In the data rows, the value 500 means zero.
Each pair is two rows. How far apart are they, by a hidden measure? 0 means very close, and 30 very far. Two or three weighted sums of its numbers give each row a place; it is the straight-line distance between the places.
619,396,378,480,582,424,540,448,612,398,645,576,563,468,383,627
493,353,493,408,572,440,537,507,648,340,575,641,463,565,531,541 -> 14
495,521,659,478,537,565,531,512,466,430,513,432,474,386,509,473
431,414,631,410,520,459,524,480,517,420,520,560,508,631,565,435 -> 21
622,581,435,580,501,496,519,442,458,543,536,366,577,375,401,539
502,346,521,424,592,508,596,487,536,398,539,639,478,466,495,587 -> 8
386,450,666,468,590,518,501,492,411,461,432,537,510,515,569,508
464,423,554,434,546,414,471,426,635,349,612,577,478,638,542,458 -> 12
572,359,433,461,631,426,554,414,580,444,602,633,546,459,432,612
438,368,552,401,518,515,580,542,533,377,484,634,474,529,574,546 -> 13
387,537,527,471,376,539,469,584,482,602,385,545,394,623,614,387
384,556,492,526,419,564,421,556,447,635,349,499,416,620,597,417 -> 3
483,645,505,569,424,577,495,462,396,617,393,417,410,480,508,446
640,537,417,571,494,453,481,454,544,490,589,413,621,395,363,596 -> 17
586,622,403,611,468,522,482,510,424,628,490,362,537,393,412,496
434,543,655,516,593,526,460,459,392,508,376,439,555,454,534,530 -> 5
495,651,468,499,363,508,407,585,467,639,473,407,449,593,524,352
375,501,578,442,460,541,502,529,488,546,401,553,428,594,618,394 -> 14
426,619,520,534,437,590,496,467,373,599,393,453,411,507,561,434
618,387,355,484,592,403,546,418,639,457,621,620,542,468,389,624 -> 21
548,532,506,509,471,428,362,444,662,368,669,416,660,544,464,445
530,640,476,529,363,549,408,598,498,531,510,335,465,533,495,418 -> 27
478,368,531,434,625,481,591,409,534,451,550,656,507,447,482,590
582,552,579,530,427,468,321,439,587,419,584,395,575,515,483,516 -> 15
423,415,629,415,489,499,530,581,519,389,477,535,473,532,614,513
378,489,568,433,457,538,521,541,467,532,396,574,393,594,623,438 -> 2
629,448,418,547,571,424,517,399,602,456,623,532,596,424,353,589
457,594,569,564,493,580,462,480,383,563,415,389,439,471,552,441 -> 21
650,478,305,566,536,432,525,473,576,532,614,497,584,403,338,617
394,585,478,511,402,553,441,561,435,631,373,492,406,614,599,396 -> 12
421,362,547,400,585,492,550,539,549,461,447,632,476,537,578,542
587,369,396,472,621,436,557,470,594,434,615,619,509,438,410,639 -> 13
366,516,571,462,454,541,488,565,446,544,378,487,457,602,619,444
531,470,554,532,646,497,606,422,423,443,481,469,573,358,446,587 -> 6
646,530,350,586,521,446,491,456,544,530,586,423,615,399,353,595
625,477,353,553,569,464,561,454,526,536,578,484,598,365,348,632 -> 4
470,650,459,544,435,601,455,506,424,635,402,392,458,494,504,436
549,333,465,434,573,460,567,477,598,413,590,645,514,473,462,615 -> 14
613,385,339,488,599,408,539,444,624,476,637,619,549,460,384,614
485,608,513,511,329,535,414,620,539,496,456,396,402,587,571,402 -> 23
604,629,460,588,412,492,397,548,533,484,527,352,513,491,437,440
410,546,619,521,600,573,480,468,443,509,367,481,478,465,540,448 -> 9
433,518,629,484,400,546,442,605,566,400,472,458,411,590,580,396
465,611,572,550,489,574,461,537,434,512,389,381,442,483,531,439 -> 10
376,479,570,458,457,552,508,554,463,493,404,552,424,601,620,421
405,569,500,518,415,574,441,589,435,601,359,477,395,604,596,397 -> 1
620,494,477,545,515,426,482,369,654,279,638,431,598,485,437,535
395,508,632,492,539,564,442,536,430,537,365,450,471,540,585,479 -> 16
464,410,643,458,574,517,604,462,378,466,451,551,460,457,565,540
395,501,607,460,460,539,501,577,444,503,390,553,379,572,616,427 -> 10
438,592,553,477,361,509,442,563,476,638,439,480,395,617,580,340
554,396,482,469,615,524,600,431,520,465,562,567,564,380,406,605 -> 2
372,529,606,514,522,566,469,487,399,501,393,494,495,523,590,451
460,415,644,403,584,494,525,481,557,343,544,529,542,500,541,508 -> 5
480,466,658,416,460,487,491,536,545,301,511,520,450,531,598,509
502,616,473,601,500,586,422,481,464,575,417,341,531,442,469,499 -> 12
376,559,482,499,443,576,422,535,467,612,383,475,429,603,612,424
448,365,574,411,542,482,584,492,566,386,517,632,459,533,559,527 -> 7
507,593,548,518,383,481,407,531,534,486,518,411,430,618,559,327
402,470,590,437,420,510,511,613,532,477,428,531,420,617,622,396 -> 4
382,446,594,454,479,512,522,569,497,465,381,577,448,590,620,454
415,555,530,461,389,515,472,611,480,570,418,508,374,640,605,353 -> 7
622,596,396,604,449,477,454,532,503,452,583,363,559,426,395,541
636,455,378,539,581,442,557,446,551,505,586,512,586,370,362,627 -> 22
613,554,410,603,481,491,507,525,514,507,567,377,581,360,379,569
449,383,570,446,618,516,621,417,467,464,496,608,523,439,522,544 -> 14
553,388,424,436,620,400,522,384,616,394,646,617,583,543,423,585
401,560,493,471,382,532,470,583,470,566,411,528,400,632,617,360 -> 10
631,569,390,571,515,460,504,490,515,563,555,392,602,371,367,561
532,376,543,402,611,476,580,455,586,381,552,605,523,450,466,605 -> 11
417,592,478,496,393,543,453,593,423,631,378,495,379,611,600,377
385,461,647,447,531,539,548,476,431,501,425,557,483,497,593,474 -> 8
367,550,526,503,477,562,433,560,454,579,352,489,458,601,597,416
481,655,392,610,441,569,427,568,425,659,402,380,460,491,470,461 -> 17
625,493,399,558,570,419,537,413,521,530,607,465,602,381,362,620
580,464,564,505,629,491,554,409,426,504,541,456,583,382,398,593 -> 8
577,366,387,469,603,444,573,451,590,411,626,643,527,440,426,612
572,468,631,476,602,456,528,386,434,354,584,445,552,473,452,572 -> 20
382,498,528,460,413,542,481,604,518,550,384,516,396,624,631,423
512,343,508,412,572,472,536,463,604,367,599,618,529,503,515,572 -> 8
573,490,589,515,547,497,480,441,400,362,566,417,659,407,458,589
425,450,637,432,550,553,571,481,359,491,447,549,453,476,585,506 -> 5
592,377,327,477,585,436,552,424,644,446,646,629,550,465,395,620
365,493,526,458,427,535,478,619,504,537,389,551,404,637,617,422 -> 6
608,547,466,574,542,475,519,448,524,464,572,376,597,377,387,549
460,603,483,485,345,503,416,632,504,538,467,449,425,639,579,345 -> 4
392,589,477,535,405,567,418,568,460,639,362,472,408,608,579,412
408,539,490,449,371,514,473,624,489,611,429,524,373,640,625,361 -> 7
416,542,630,516,549,577,465,455,409,528,369,419,492,520,552,482
636,425,454,516,589,415,449,397,649,362,625,522,605,489,407,556 -> 20
411,362,536,408,561,513,547,525,535,462,442,643,489,541,581,546
609,516,415,579,558,473,575,462,443,583,539,423,580,340,373,601 -> 25
578,373,384,466,588,423,506,430,647,386,637,646,532,492,421,641
525,390,564,414,605,466,587,371,472,377,586,574,563,488,488,580 -> 14
420,602,465,511,381,539,440,583,428,659,407,480,379,605,595,365
631,489,418,542,597,420,466,445,561,397,631,466,613,438,370,590 -> 5
584,636,412,589,430,492,440,538,498,576,543,356,555,431,394,503
441,594,584,468,393,573,455,593,454,497,460,450,440,550,563,364 -> 13
633,490,342,559,563,464,570,432,527,563,575,479,562,359,356,624
394,553,481,473,382,544,473,609,461,603,391,512,382,634,615,382 -> 8
496,344,534,419,571,437,526,501,558,357,591,613,512,553,520,579
542,502,636,508,539,480,595,422,466,430,509,449,560,353,480,545 -> 2
410,615,521,534,439,573,441,509,369,646,384,461,424,533,566,433
525,659,448,583,409,534,457,537,417,652,467,355,453,477,485,408 -> 3
630,480,408,587,553,394,482,413,607,514,628,491,610,420,355,560
548,488,467,553,652,510,569,417,450,463,503,471,581,347,406,628 -> 29
588,618,496,581,432,486,428,483,483,440,573,354,562,466,440,466
447,426,681,483,578,527,546,418,416,464,470,553,513,435,525,556 -> 14
411,382,613,412,507,482,547,582,544,406,473,601,462,581,570,515
642,492,297,568,547,425,525,468,554,528,615,488,594,403,341,623 -> 7
631,466,319,552,567,448,555,449,551,533,592,519,580,373,351,643
521,369,542,413,549,430,486,565,669,290,578,607,514,581,497,517 -> 16
387,372,597,447,544,507,543,537,501,479,435,610,523,501,578,564
414,431,623,443,460,481,496,585,497,412,460,554,458,606,617,452 -> 9
388,530,561,487,515,593,454,495,361,566,390,506,427,571,594,439
397,558,522,506,392,575,453,602,442,574,376,504,398,597,600,388 -> 4
474,415,647,458,536,452,437,468,722,326,566,534,509,527,530,514
595,605,515,546,413,486,419,539,561,490,587,323,530,468,431,462 -> 26
646,537,382,578,544,436,526,443,491,584,547,439,594,370,361,591
402,560,486,492,371,549,456,625,475,602,382,516,389,613,613,366 -> 18
514,358,490,391,592,465,554,445,576,387,578,658,523,489,509,589
611,421,366,485,606,431,597,428,541,514,620,574,560,403,370,624 -> 19
598,628,410,586,429,484,478,559,486,548,535,337,544,408,408,530
640,550,440,572,478,449,471,472,537,450,593,385,644,428,372,548 -> 20
410,484,596,459,412,501,458,579,542,485,438,540,403,617,629,403
391,475,650,466,496,548,503,469,492,499,392,538,414,552,598,481 -> 5
574,395,487,411,540,398,484,429,652,323,631,626,550,579,472,537
649,483,396,522,539,436,494,457,546,488,621,487,647,414,344,600 -> 17
450,608,523,529,504,593,503,440,315,653,382,429,448,503,538,415
449,506,659,467,431,561,519,517,509,401,493,458,502,489,586,388 -> 21
375,495,542,479,441,553,467,572,498,545,355,514,431,612,627,442
416,605,517,567,478,590,401,503,446,549,367,412,459,550,533,482 -> 17
546,651,497,564,410,522,480,548,404,613,477,375,458,472,483,360
423,577,516,480,407,521,470,536,397,623,393,542,379,635,595,353 -> 2
383,532,486,482,395,549,458,606,507,577,348,542,389,629,619,422
436,443,656,429,449,507,525,577,501,409,433,530,476,548,617,457 -> 9
381,570,465,510,382,556,431,619,492,607,368,486,410,626,597,412
456,561,654,557,466,552,508,442,382,530,430,444,449,467,558,411 -> 6
431,578,575,506,421,604,492,498,368,623,390,446,419,496,576,445
501,632,457,537,311,518,402,653,515,538,492,389,421,601,520,387 -> 11
388,556,513,530,436,574,391,545,476,568,353,455,458,595,599,473
499,599,500,490,396,501,350,573,603,496,536,440,457,634,519,325 -> 13
582,369,366,467,578,429,547,437,678,435,626,648,528,456,411,632
530,666,469,554,403,518,449,533,406,654,469,361,446,527,471,405 -> 23
466,466,631,454,587,546,600,505,355,488,463,539,501,394,542,455
460,514,659,483,581,560,565,443,355,492,428,501,503,422,523,458 -> 4
593,381,454,487,646,432,542,386,548,409,592,579,570,443,432,620
386,509,579,425,493,543,531,508,417,532,424,557,400,593,607,404 -> 11
373,515,500,470,413,557,473,602,471,573,378,534,419,622,625,402
486,492,656,488,610,527,545,419,391,507,466,497,566,374,484,524 -> 14
573,666,390,586,404,515,455,513,445,660,475,368,464,490,444,424
618,433,565,504,537,425,535,439,547,304,609,517,608,448,423,544 -> 11
632,579,362,594,496,467,506,473,483,570,557,410,584,375,369,557
566,362,434,413,586,416,556,446,626,403,628,648,509,502,452,604 -> 8
636,440,298,532,563,439,519,443,587,490,639,554,577,416,357,642
630,461,367,530,591,428,550,431,550,515,598,526,591,378,359,632 -> 5
609,629,438,596,428,461,422,490,486,613,544,343,531,462,416,482
544,399,545,424,604,410,478,383,534,339,605,598,582,540,514,545 -> 13
364,482,566,449,472,546,503,558,481,561,406,559,385,585,622,428
563,351,396,445,581,397,527,483,673,403,628,660,518,511,446,603 -> 5
417,596,552,455,411,512,452,561,459,609,461,466,417,590,594,346
501,598,544,528,371,469,372,560,617,456,532,379,509,583,543,365 -> 17
531,426,638,484,569,474,540,482,505,335,555,478,614,402,502,532
631,424,300,517,576,416,544,436,612,490,625,580,581,429,360,635 -> 9
392,573,504,491,382,551,468,587,462,620,406,479,375,622,595,381
587,419,392,498,586,496,573,498,556,491,596,527,590,353,374,645 -> 9
548,562,484,607,575,523,503,455,442,544,476,380,567,360,402,584
628,465,437,514,592,405,493,371,569,435,641,499,656,454,380,555 -> 24
558,661,453,538,367,502,415,550,425,640,521,412,453,533,478,354
531,348,535,449,574,441,573,462,581,331,572,620,476,516,497,586 -> 17
582,372,412,435,589,402,516,424,638,396,647,640,509,529,440,600
607,386,355,471,595,419,552,436,587,454,643,607,558,469,385,633 -> 9
408,422,623,421,488,519,523,563,496,415,433,580,480,570,603,470
433,595,609,467,456,504,472,531,404,658,424,496,397,573,559,330 -> 15
562,651,451,572,378,522,434,561,476,612,518,374,528,442,440,417
406,457,648,490,580,537,548,441,365,453,403,517,570,478,560,528 -> 6
396,557,474,472,390,542,451,591,473,614,388,542,386,644,605,370
586,600,472,602,394,456,388,452,575,452,592,356,584,500,438,494 -> 6
610,473,401,550,545,491,545,512,495,472,581,489,598,329,378,638
419,367,539,400,560,488,553,463,604,434,520,634,493,555,570,502 -> 22
461,595,515,490,331,520,392,627,557,546,463,436,400,622,571,380
542,670,403,599,377,518,450,529,450,633,456,382,462,504,472,406 -> 9
414,541,559,448,381,516,468,593,475,557,447,510,380,641,606,369
468,651,414,601,432,576,408,511,447,634,392,396,454,508,503,467 -> 15
405,572,475,488,381,557,473,597,427,621,406,489,372,624,604,372
384,561,495,479,432,559,470,562,403,661,386,518,392,609,603,375 -> 9
530,463,590,489,616,513,561,446,402,480,518,471,581,348,457,605
582,428,570,503,625,489,554,364,459,479,549,539,543,381,430,574 -> 17
387,505,561,449,407,532,508,562,481,554,396,562,393,632,611,391
448,352,537,416,528,509,585,510,504,416,523,670,510,489,553,543 -> 5
484,335,504,412,585,497,596,479,573,431,512,657,473,502,521,565
384,549,508,516,463,569,427,557,459,593,371,450,415,604,608,423 -> 12
466,387,621,430,528,459,512,441,578,326,552,597,564,548,545,512
581,452,466,508,577,463,565,353,515,484,632,458,618,382,405,635 -> 21
586,584,486,589,452,533,525,446,390,530,557,375,546,384,412,528
551,417,570,476,567,531,586,570,493,370,535,453,568,367,458,588 -> 12
391,552,496,484,380,541,458,586,454,635,375,535,399,620,616,384
439,466,686,442,451,487,495,505,483,382,525,573,526,514,587,425 -> 6
464,384,646,441,566,480,582,413,540,419,571,568,503,498,519,486
634,504,369,580,558,421,491,413,517,558,603,455,627,392,362,609 -> 10
389,401,594,415,523,490,538,539,472,504,457,607,466,565,609,484
581,365,323,450,582,413,540,453,652,420,643,661,531,511,421,613 -> 9
535,358,459,409,618,464,598,450,560,409,571,659,517,474,454,605
590,413,451,498,609,485,606,477,525,427,545,529,543,361,408,655 -> 9
406,579,545,509,448,577,415,539,457,530,346,460,468,569,586,452
466,343,552,431,564,513,567,548,584,417,502,614,500,442,535,584 -> 11
506,601,559,497,310,535,426,657,517,504,465,428,382,554,557,385
635,522,367,574,520,476,499,493,537,515,579,396,621,365,373,607 -> 10
575,356,429,452,600,452,574,449,553,401,629,628,532,461,439,596
427,598,502,505,394,568,454,570,416,583,391,488,392,598,583,365 -> 8
463,650,450,550,425,580,452,499,372,655,404,436,413,526,532,408
433,578,530,441,345,513,458,598,532,553,442,447,447,634,596,366 -> 12
471,649,454,554,373,540,430,553,433,653,422,417,399,558,545,385
630,509,393,570,532,463,547,459,516,515,576,445,601,349,368,610 -> 9
400,464,621,443,469,536,521,481,424,544,417,572,429,586,612,425
414,372,560,400,543,505,589,546,495,483,442,641,473,539,581,504 -> 2
396,538,517,451,366,516,472,610,517,598,422,521,379,652,607,374
630,564,419,603,484,462,410,462,591,484,579,372,602,431,389,540 -> 9
395,464,645,462,571,549,534,463,345,524,428,533,464,524,579,472
632,568,382,596,479,456,482,499,501,541,575,398,597,385,368,577 -> 4
495,361,536,415,571,445,537,472,602,340,569,665,510,518,515,564
466,647,450,577,380,561,447,568,405,639,408,395,410,553,519,411 -> 19
414,480,639,459,436,525,519,542,508,358,455,496,458,572,610,455
438,614,486,569,424,577,428,525,403,623,374,438,429,548,567,392 -> 13
601,443,406,508,570,501,586,495,541,462,564,529,577,332,384,640
585,600,413,619,448,504,387,490,471,450,599,386,584,472,404,504 -> 8
519,336,484,409,555,469,524,443,646,378,564,648,523,571,508,542
587,500,535,556,573,473,516,453,479,399,582,453,601,349,422,556 -> 23
632,460,308,549,566,449,537,444,614,511,624,502,554,400,348,638
425,578,496,506,364,546,440,625,446,568,406,487,376,609,607,378 -> 6
388,462,594,411,516,559,529,465,433,519,403,578,463,532,609,515
403,545,488,474,377,533,468,592,488,594,394,533,373,644,617,372 -> 1
486,645,469,604,439,566,448,568,422,569,398,387,480,444,493,464
532,650,509,541,417,494,393,476,502,543,537,380,417,558,490,412 -> 4
624,474,358,542,564,473,578,480,516,539,562,486,578,340,364,647
510,581,650,542,388,508,473,566,448,421,516,374,503,507,519,382 -> 4
361,469,559,451,470,536,497,540,455,542,408,580,442,584,633,440
510,588,569,555,496,588,507,410,344,575,445,424,523,398,446,538 -> 15
450,632,498,583,428,570,431,542,403,634,371,402,425,524,527,441
484,426,663,458,569,403,487,420,621,356,571,525,524,586,502,475 -> 15
363,489,575,476,488,556,470,560,425,554,358,520,483,573,619,459
571,450,482,491,634,495,588,394,486,531,530,526,591,340,408,606 -> 7
